In the rows, 128 means zero.
The rows of M fall into 3 groups, which share some directions, and each row is roughly a mix of its group's hidden directions.
M:
[[122 131 117 127 164 123 147 106 177 161 125  99 102 171  83 130]
 [155 162 138  86 102 131 143 127 102 123 155 184  95 122 145 104]
 [143 143 135 116  88 126 120 151  84 103 149 168 119 119 185 110]
 [132 145 136  95  85 117 130 142  96 111 135 173 107  79 147  96]
 [152  80 164 163 145  93 107  98 157 120 127 119 145 153 157 142]
 [166  91 119 163 149 133 129  74 137 130 120 127 159 138  96 168]
 [140 105 122 149 166 123 137  90 165 147 108 104 119 143  73 159]
 [ 89 141 110 124 171 157 136 146 158 149 130  81 145 164  96 132]
 [118 156  99 115 151 104 108 121 179 127 142 132  94 174 126  87]
 [ 81 168  87  96 137 156 137 148 139 137 132 112 142 114  89  97]
 [146  89 139 163 123  90 100  78 155 123 109 128 167 103 135 134]
 [163  99 124 158 100 116 114  94  99 103 112 156 153  77 129 146]
 [153 145 163  96 102 103 139 122 121 128 151 173  86 129 164  97]
 [147 130 126 130  95 111  97 134  93  85 129 175 122  87 164 114]
 [125 137  80 141 154 136 105  88 167 120 143 124 180 154 110 109]
 [166 127 138 122 104 144 151 135  69 119 124 165  91 100 121 161]
 [128 160 153  76 102 132 157 152 101 140 140 158  83 107 134 109]
 [157  75 162 172 137  99 113 103 142 128 115 114 136 148 151 161]
 [108 114 116 151 155 110  98 106 184 131 130  95 171 160 135 111]
 [125 110 114 144 112  75  98  93 162 121  98 135 125  79 111 105]
 [ 91 141  87 129 145 177 137 171 107 126 119  94 139 128  92 147]
 [141 150 130 116 164 174 152 148 110 131 157 126 108 190 124 154]
 [132  77 159 176 130 107 120 136 129 134  96  90 124 133 145 172]
 [135 133 167 108 148  99 131  87 185 153 148 130 131 159 138  98]
 [118 118 131 148 171 130 128 118 172 153 128  84 138 188 118 146]
 [ 94 136 135  96 107  98 106 128 154 125 123 138 151  73 134  75]
 [104 154 112 110 109 103  93 146 147 111 146 144 129 136 175  69]
 [ 68 135 101 116 131 136 109 158 146 128 109  96 164  92 104 106]
 [157 121 159 116 103 137 157 145  75 129 119 153  83  97 125 159]
 [138 146 114 118 101 104  95 138 110  88 133 177 100  96 156  95]
 [139  90 112 180 153 119 101  96 152 115 118 103 170 150 126 152]
 [189 115 158 144 132 116 144  79 124 130 144 158 110 161 144 149]
 [134 144 147  92  87 105 126 136 109 116 138 172 101  89 156  89]
 [143  73 174 166 130 107 128 134 119 130 100 103 115 123 142 174]
 [154 113 137 148 115 132  91 135  88  82 131 161 157 101 168 145]
 [171 123 163 112 104 128 151 130  81 122 133 171  87 107 139 148]
 [161 119 126 139 120 130 117 123  86  91 110 167 105  72 109 155]
 [148 135 139 126  97 131 112 149  84  97 152 165 134 130 192 121]
 [ 99 106 103 170 153 125 101 126 162 127 110  77 169 143 119 137]
 [101 103 102 172 151 129 110 127 155 133 104  74 164 140 110 149]
 [159 118 145 133  83 124 130 132  72 107 129 168 122  92 163 137]
 [123 113 116 161 171 145 131 116 154 144 121  83 150 174 104 163]
 [106 171 121  91 119 138 134 165 126 130 162 135 108 165 162  86]
 [162 124 134 135  94 115 106 130  88  91 137 177 120 109 176 124]
 [140 150 157  84 100 133 157 149  91 133 138 164  81 104 134 120]
 [ 87 172 113  94 127 143 111 176 127 113 151 130 132 137 156  85]
 [138 110 144 146 127 157 107 146  81  95 125 138 177  96 150 164]
 [ 94 167 138  68 121 135 158 146 142 160 139 128 110 116 108  91]
 [108 118 121 148 173 136 125 116 173 149 123  80 157 169 105 144]
 [ 97 136 108 115 142 108 139 114 179 157 108 100 103 121  75 104]
 [152  87 146 168 149  99  98  93 158 113 131 120 155 158 155 137]
 [141 125 147 127  86 138 127 150  69 106 134 158 145  93 172 134]
 [ 68 128 149 124 130 112 124 178 152 146 110  76 117 125 142 112]
 [141 143 150  93  89 106 130 131 108 117 141 176  99  94 157  92]
 [136 102 125 149 104  93 101 104 126 108  95 145 137  57 118 127]
 [136  98 111 172 156 116  98  92 164 117 126 108 174 157 129 137]
 [129 139 136 126 167 146 150 132 150 153 146 101 106 203 123 144]
 [154 122 128 142 104 103  85 124 111  88 139 169 136 121 185 113]
 [ 87 153 128 113 129 105 102 151 165 126 143 114 134 150 169  74]
 [189 129 120 125 127 132 130  71 121 115 154 182 139 142 126 132]
 [119 116 129 151 172 131 127 116 172 152 127  84 141 185 117 149]
 [124 126 118 134 165 121 141 103 181 160 127  97 112 179  93 130]
 [144 131 158 122 164 119 144  90 176 155 150 119 126 186 128 124]
 [151 142 135 122 113 137 146 161  86 125 141 148  64 164 156 143]
 [ 96 150 134 108 109 135 121 163 127 133 157 119 160 155 187  90]
 [153 143 163  98 102 101 137 126 121 128 150 171  82 135 166 100]
 [110 124 106 132 129  78 105  97 188 138 108 119 116 116 105  91]
 [ 98 147  97 116 142  93 105 117 187 131 120 120 106 129 104  81]
 [185 132 105 127 127 148 137  76 107 116 146 179 139 131 106 142]
 [118 119 126 149 174 138 131 114 171 151 127  85 148 181 108 148]
 [158 108 104 169 146 117  96  81 151 109 138 135 168 162 142 135]]
One row of each group comes first, with its name. Which group is each row after those in?
[104 175 116  88 115 134 135 164 124 129 157 140  98 153 153  82]
U
[100 129  82 141 123 165 123 166  91 110 108 109 148  93  99 148]
P
[168  97 107 180 141 124 102  86 131 108 126 134 159 151 134 158]
C

[177  99 138 155 141 131 149  91 115 132 113 137 104 128  91 181]
U
[ 93 169  95 103 138 127 113 125 168 132 151 124 152 150 132  73]
C
[164 139 164  99 110 112 132 122 110 112 156 182  98 128 166 106]
C
[118  98 112 161 134 120 102  98 148 121 103 107 188  90 106 138]
P
[ 89 117 165 135 122  97 109 179 139 125 117  95 108 131 176 113]
C
[110 138 107 113 138 112 145 114 161 149 104 115  84 104  63 114]
U
